In the data rows, the value 128 means zero.
Each row below has a hidden score, from 0 to 40, with 20 about the middle. What is it? The score is a weighted sum of the row's numbers plus the product of two more (or one squared), each taken from its middle value.
110|116|148|128|110|128|110|149|102|114|134|122|105|122|156|130|122|148|109|109|110|130 >> 15
140|102|135|122|143|122|123|116|122|102|128|103|105|122|116|110|128|102|116|115|110|116 >> 22
134|129|115|116|150|134|110|122| 96|132|115| 97|129|129|129|163|147|127|116|103|137|116 >> 25
140|109|188| 90|110| 84|217|182|135| 96|159|110|117|142|163|130|103| 97|103| 97|124|163 >> 9
146|116|121|109|150|134|157|109|122|102|122|122| 99|142|116|117|109|112|109|103|137|130 >> 18
116|122|115| 90|176|103|150|136|128|108|109|110|111|142|149|110| 97|117|136| 97|144|116 >> 28
110|109|108|103|150|115|130|142|109|120|122|103|141|109|129|157|109|138|109|109|144|136 >> 14
146|122|148|103|163|147|143|116|122| 96|159| 91|105|176|149|137| 97|112|123|109|104|189 >> 30
134|129|128|122| 90|147|110|129| 96|132|109|122|111|109|123|130|134|127|143|109|137|130 >> 19
140|116|121|103|110| 96|130|169|115|102|147| 91| 99|169|149|103| 97| 97| 89|103|130|143 >> 30
122| 96|128| 90|170| 84|130|142|122|120|109| 91|111|156|109|117| 97|112|149|121|157|156 >> 24
116|129|135|116|156| 96|150|162| 89|120|122|128|117|109|136|103|134|117|129| 85|124|116 >> 20
104|122|115|109|143|109|117|149|109|108|122|116| 99|136|129|123|134|127|136|133|130|136 >> 20
104|116|101|122|156|122|103|129|128|120| 90|128|123|176|136|130|109|102|169|109|137|163 >> 32
122|109|155|122|196|115|163|169| 96|114|109| 91|111|136|156| 97|103|127|136|103|150|203 >> 25
122|135|135|116|143|115|143|116|141|145|115|128|111|116|103|117|122|102|149|115|137|163 >> 22
 98|122|128|116|136|115|130|176|128|145| 97|134|123|129|103| 97|128|122|156|127|150|156 >> 24
122| 96|101|148|143|134|177|116|128|108| 97|134|117| 89| 96| 97|109|117|149|109|124|189 >> 15
134|116|128|116|163|103|130|156|174|120|122|110|111| 96| 96|130|147|112|149|121|144|203 >> 20
 98| 96|115|103|136|122|143|142|141|108|128|110| 99|122|116| 97| 97|112|129| 91|144|110 >> 32
116|135|115|103|123|115|123|156|122|138|134|116|117|149|103| 90| 97|117|143|145|124|163 >> 24
122|102|155|103|163|109|163|122|102|108|115|103|117|142|143|123|103|107|103|127|130|149 >> 17
110|109|115|103|216|109|150|162|135|120|122|110| 93|156|109| 90|109|102|123|103|124|130 >> 39
110|109|115|154|116|128|103|129|128|120|109|140|123|129|129|130|128|107|149|139|130|116 >> 24
122|109|155|109|170|109|170|136|161|132|103|122|117|149|136|103|116|132|136|103|144|136 >> 29
134|109|128|103|136|134|177|116|109| 96|141|116|117|156|143|143|116|112|123| 97|144|123 >> 18
 98|129|128|109|143| 84|143|109|115|138|141|110|123|129|109|143|116|138|109|103|144|136 >> 19
104|102|128|128|130|115|137|149| 96|132|115|103|141|122|109|117|116|117| 83|109|117|123 >> 24
140|135|115|109|116|109|163|162| 96|102|159|140|111|142|123|150|122|102|109|109| 97|103 >> 25
140|116|141|103|110|109|143|169|115|132|128|116|105|109| 83|110|103|112|163|121|110|110 >> 15
134|135|141|109| 97|122|157|103|122|120|141| 97|111|149|143|137|103|127|123|121|170|123 >> 15
134|109|101|103|116| 90|157|129|109|120|115|103|111|142|123|137|134|122|116|103|130|136 >> 21
 98|122|121|103|136|115|123|109|115|126|141|110|135|102|129|130|134|122|116|115|150|136 >> 19
110| 96|155|116|163|128|123|156|109|114|103|103|123|129|123|130| 91|117|116|109|150|156 >> 21
128|109|108|103|123| 84|123|129|109|114|134|103|111|116|123|137|122|112|116|133|124|176 >> 28
152| 96|148|103|143|109|150|116|135|108|122|128|111|109|156|137|122|112| 96|109|137|130 >> 10
146| 96|108|109|123|122|117|116|109|108|134|116|117|122|109|150|103|138|116|145|157|130 >> 13
134|109|115|122|123| 96|110|196|102|114|134|103|141|162|116|130|109|122|109| 97| 97|169 >> 28
128|149|121|128|123|103|103|156|109|102|103|134|123|136|123|143|128|102| 89|115|137|123 >> 21
140|122|141|116|163|115|183|136|102|120| 97| 97|111|136|136|103|109|107|129|115|124|143 >> 17
158| 89|121| 90|170|122|163|149|115| 90|147| 85|105|149|136|177| 91|112|123|121|124|163 >> 23
 92| 96|148|141|143|115|110|122|102|114|134|103|105|122|123|137| 84|107|123|121|117|143 >> 23
122|116|128|116|136|109|117|149|122|120|134|122|111| 96|129|143|103|112|109| 85|130|169 >> 18
176| 96|181| 96|136| 84|170|169| 89|102|134| 85|117|156|163|123| 97| 97|109|109|137|169 >> 14
122|109|115|116|143|122|150|129|102|102|109|110| 87|102|136|177|116|122|103|103|170|136 >> 10
158|102|121|103|136| 84|157|169|115| 90|141|110|129|176|123|150|122| 92| 89|103|137|163 >> 24
146|109|161|122|136|140|150|116| 89|108|122| 91|123|162|156|137|109|112|103|103|157|143 >> 21
152| 89|201| 96|170| 96|170|162| 96| 83|128|103|105|169|169|117|128|122| 96|103|144|163 >> 18
152|102|201| 90|150| 90|137|156| 89| 90|166|116| 93|196|182|143| 97|107| 96| 91|130|123 >> 22
158| 89|181|103|130|115|143|136|128| 90|216| 85|105|142|156|117| 97|117| 89| 91|170|136 >> 28
128| 96|135|109|190| 96|163|169|122|108|159|103| 99|149|176|137|122|127|116|109|184|176 >> 26
146|109|115|109|143|103|130|149|102| 96|147| 97| 99|149|156|150|103|117| 96|103|164|183 >> 20
170|102|155|103|150| 90|143|169|102|120|109|103| 99|136|182|110|122|107| 89|109|157|223 >> 16
158|109|121|103|136| 84|157|149| 96|102| 97|103| 99|176|149|117| 91| 97| 89|109|157|203 >> 21
158| 89|108| 90|156| 90|210|156| 96|102|147| 91|123|136|202|130|109| 97|136| 97|177|156 >> 19
152| 82|175| 96|183| 96|177|122| 83|102|153| 97|105|189|143|137|103|107| 89|115|137|156 >> 22
128|122|135|103|143|103|130|196| 89|108|134| 97| 99|136|163|130| 97|127| 89|127|170|143 >> 20
128|109|128|122|136| 96|157|129|102|126|128|110|111|136|156|130|103|112|109|109|117|143 >> 19
146|116|188| 96|136|115|190|162| 96|108|178| 91|117|142|163|110| 97|107| 89|121|150|149 >> 18
176|116|148| 83|156|109|143|156| 96| 90|141|103|111|149|156|110|103|112|109| 97|130|130 >> 16
128|129|161|103|150|122|157|162|109| 96|103|122|111|156|129|117|109|107|109|121|170|143 >> 22
 92|122|128|103|116|109|103|129|102|126|122|116| 99|129|103|137|116|117|129|109|157|149 >> 23
134|102|121|109|156|115|177|149|122|102|103|122|147|149|123|123|109|148|129|127|104|156 >> 12
 98|129|148|122|176| 96|150|116|135|120|128|116|117|162|123|130|109|102|143|109|170|156 >> 31
110|102|101| 90|143|103|123|149|102|132|115|103|105|142|129|130|128|127|109|115|144|130 >> 22
104|109|141|116|156|134|117|109|109|120|122|140|123|136|143| 83|116|132|129|121|164|189 >> 29
140|116|128| 96|163|122|130|156| 96| 90|115|122|117|162|129|130|122|117|136|115|157|143 >> 20
146|122|148| 90|150| 90|150|136|115|114|134|103|147|136|103| 90|103|107|116| 91|130|163 >> 22
140|129|135| 90|130|109|137|103|115|126|134|122| 99|169|109|137| 84|112|123|121|170|136 >> 20
170|109|141| 96|136|115|177|209| 89|114|115| 97|129|162|149|117| 91|122| 96|103|144|223 >> 14
182| 82|161| 90|190| 96|143|189|102| 96|147|122|111|196|136|123| 97|102| 96|103|190|255 >> 26
122|129|108|103|130|109|123|162|115|102|147|103|111|142|163|117| 91|102|123|109|177|163 >> 29
116|102|115|103|130|134|110|129|115| 96|115| 85|123|156|156|103|122|112|109|109|150|169 >> 30
116| 89|148|109|176|128|163|129|122| 90|128| 85| 93|182|109|150|109|102| 96|115|170|123 >> 28
134| 96|148|109|156|109|150|142|109| 90|141|103|123|169|129|137|128|107|136|109|144|203 >> 26
134| 89|161|103|163|109|150|156|122| 96|134|122|111|149|149|110|103| 92| 96|103|164|136 >> 36
122|116|155| 90|130|140|110|129|109|108|159|103|117|149|149|150| 97|107| 89|109|197|149 >> 23
146| 96|135|109|136| 96|157|156|122| 90|159|116|111|156|136|130|109|132|103|133|157|123 >> 18
104|122|181|109|130| 96|123|142| 89|108|115|103|129|136|109|110| 97|117| 89|115|157|123 >> 26
152|135|128|109|136|103|157|149|122| 90|141|116|123|149|169|110|116|102|103| 91|144|143 >> 24
140|142|121|116|123|103|143|156|122|120|134| 85|111|169|156|117|122|102| 96| 91|190|189 >> 33
116|102|161|116|136|103|150|189| 96|102|153|103| 99|189|136|137|116|107|109|127|130|149 >> 25
146|116|135|109|136|103|110|116|102|126|141|116| 93|142|169|130|103|122| 96|121|137|136 >> 19
122|116|121|135|130| 84|137|122|128|108|122|122|105|116|129|130|116|127| 89|115|130|130 >> 15
128|102|188|103|136|128|123|162|122|108|134|103|117|149|169|150| 91|102|109|127|164|169 >> 17
104| 96|115|116| 97|128|130|122| 96|132|153|122|123|149|176|103|109|112|103|109|144|130 >> 34
134|122|115|103|110|115|103|162|102|126|134| 97|141|142|136|143|128|117|109|121|117| 90 >> 22
122|109|135|109|150|109|117|122|115|108|147| 91| 93|129|143|190|116|132|103|103|117|116 >> 23
146|129|148|116|130|122|143|109|135|126|115|134|111|116|123|150|103|127|109|115|104|116 >> 13
146|109|115| 90|130|109|103|129|102|126|178| 97| 99|109|156|163| 91|138|109|109| 97|130 >> 27
152|142|155|103|130|122|130|142|109|126|147|110|105|142|149|117|116|102|129| 97|130|123 >> 21
122|149|148|103|110|140|103|122|128|102|191|122|129|122|149|117|109|127| 96| 97|124|103 >> 20
128|116|108|122|130|115|123|142|109|120|122|116|111|129|129|130| 97|122|116|109|164|130 >> 21
158|122|101|103|103|109|143|109|128|126|134|103|105|136|103|157|109|112|109|103|144|116 >> 22
158|102|135|109|150|103|150|122|109|102|122|122|117|122|143|143|103|117|116| 97|150|136 >> 12
110|109|168|103| 97|103|143|142| 89|114|122| 97| 99|116|143|157| 97|107|123|103|164|149 >> 11
146| 96|168|116|136| 96|150|196|102| 96|172| 85|111|136|169|177|103|102| 96| 97|157|149 >> 15
206| 96|168| 90|156|128|170|149| 96|108|178| 97|111|176|176|143|128|107| 89|115|150|156 >> 18
194|109|155|103|123| 96|170|103|109| 90|178|122| 99|149|163|123|116|107| 96|109|110|116 >> 15
158|122|121| 90|150|103|143|149| 96| 96|172|128| 87|189|176|150|109|112|116|103|157|136 >> 22
176| 82|141|109|123| 84|110|182| 89|108|191| 85|105|156|156|163| 97|102| 89| 97|224|176 >> 25
218| 82|201|103|163| 90|150|162|109| 83|172| 97| 99|189|176|163|103|102| 96| 97|124|176 >> 19
236| 82|195|116|183|103|163|129|109| 83|216|110| 87|209|182|143|103| 97| 83| 97|217|149 >> 35
200| 89|188|116|136| 96|183|169| 96| 90|153| 97|111|156|189|137| 91|107|129| 97|197|189 >> 14
188| 96|141| 90|150| 84|177|189| 89|108|134| 97| 99|169|196|123| 97|102| 89|103|184|183 >> 22
188| 96|175| 90|163|103|157|189| 96| 83|178|103|123|169|176|130| 91|112| 96|109|157|110 >> 25
176| 96|141| 90|143|103|157|122|135|114|197|103|105|142|136|190|103|112|109|115|137|143 >> 27
176|129|161|103|130|109|143|142|109|108|147| 97| 99|129|143| 90|109|117|103|109|150|136 >> 17
134|102|148|103|143| 96|123|109|102|102|147|122|129|136|169|143|109|132|123|103|164|183 >> 16
164|109|135| 96|116| 84|170|149| 89|108|122| 91|123|142|143|130| 84|107|116| 97|170|130 >> 15
134|109|141|109|163| 96|163|142|102| 90|153| 97|105|156|156|150|103|107|123|103|137|130 >> 19
116| 89|195| 90|150| 90|123|103|115|120|128| 91|105|136|123|157|103|112|103|109|117|103 >> 16
134| 96|115|116|110| 96|157|136|102|114|178|103|117|162|143|150|122|107|123|109|150|156 >> 27
128|109|148|141|150|103|103|129|102|114|147| 97| 99|122|116|170|109| 92|109|145|150|130 >> 24
116|116|108|109|143|128|130|109|115|132|134|116|117|116|109|143|122|117|109|109|124|136 >> 25
146| 96|155|116|130|153|177|149| 89|102|141|103| 93|129|156|177| 97|102|109|139|124|136 >> 18
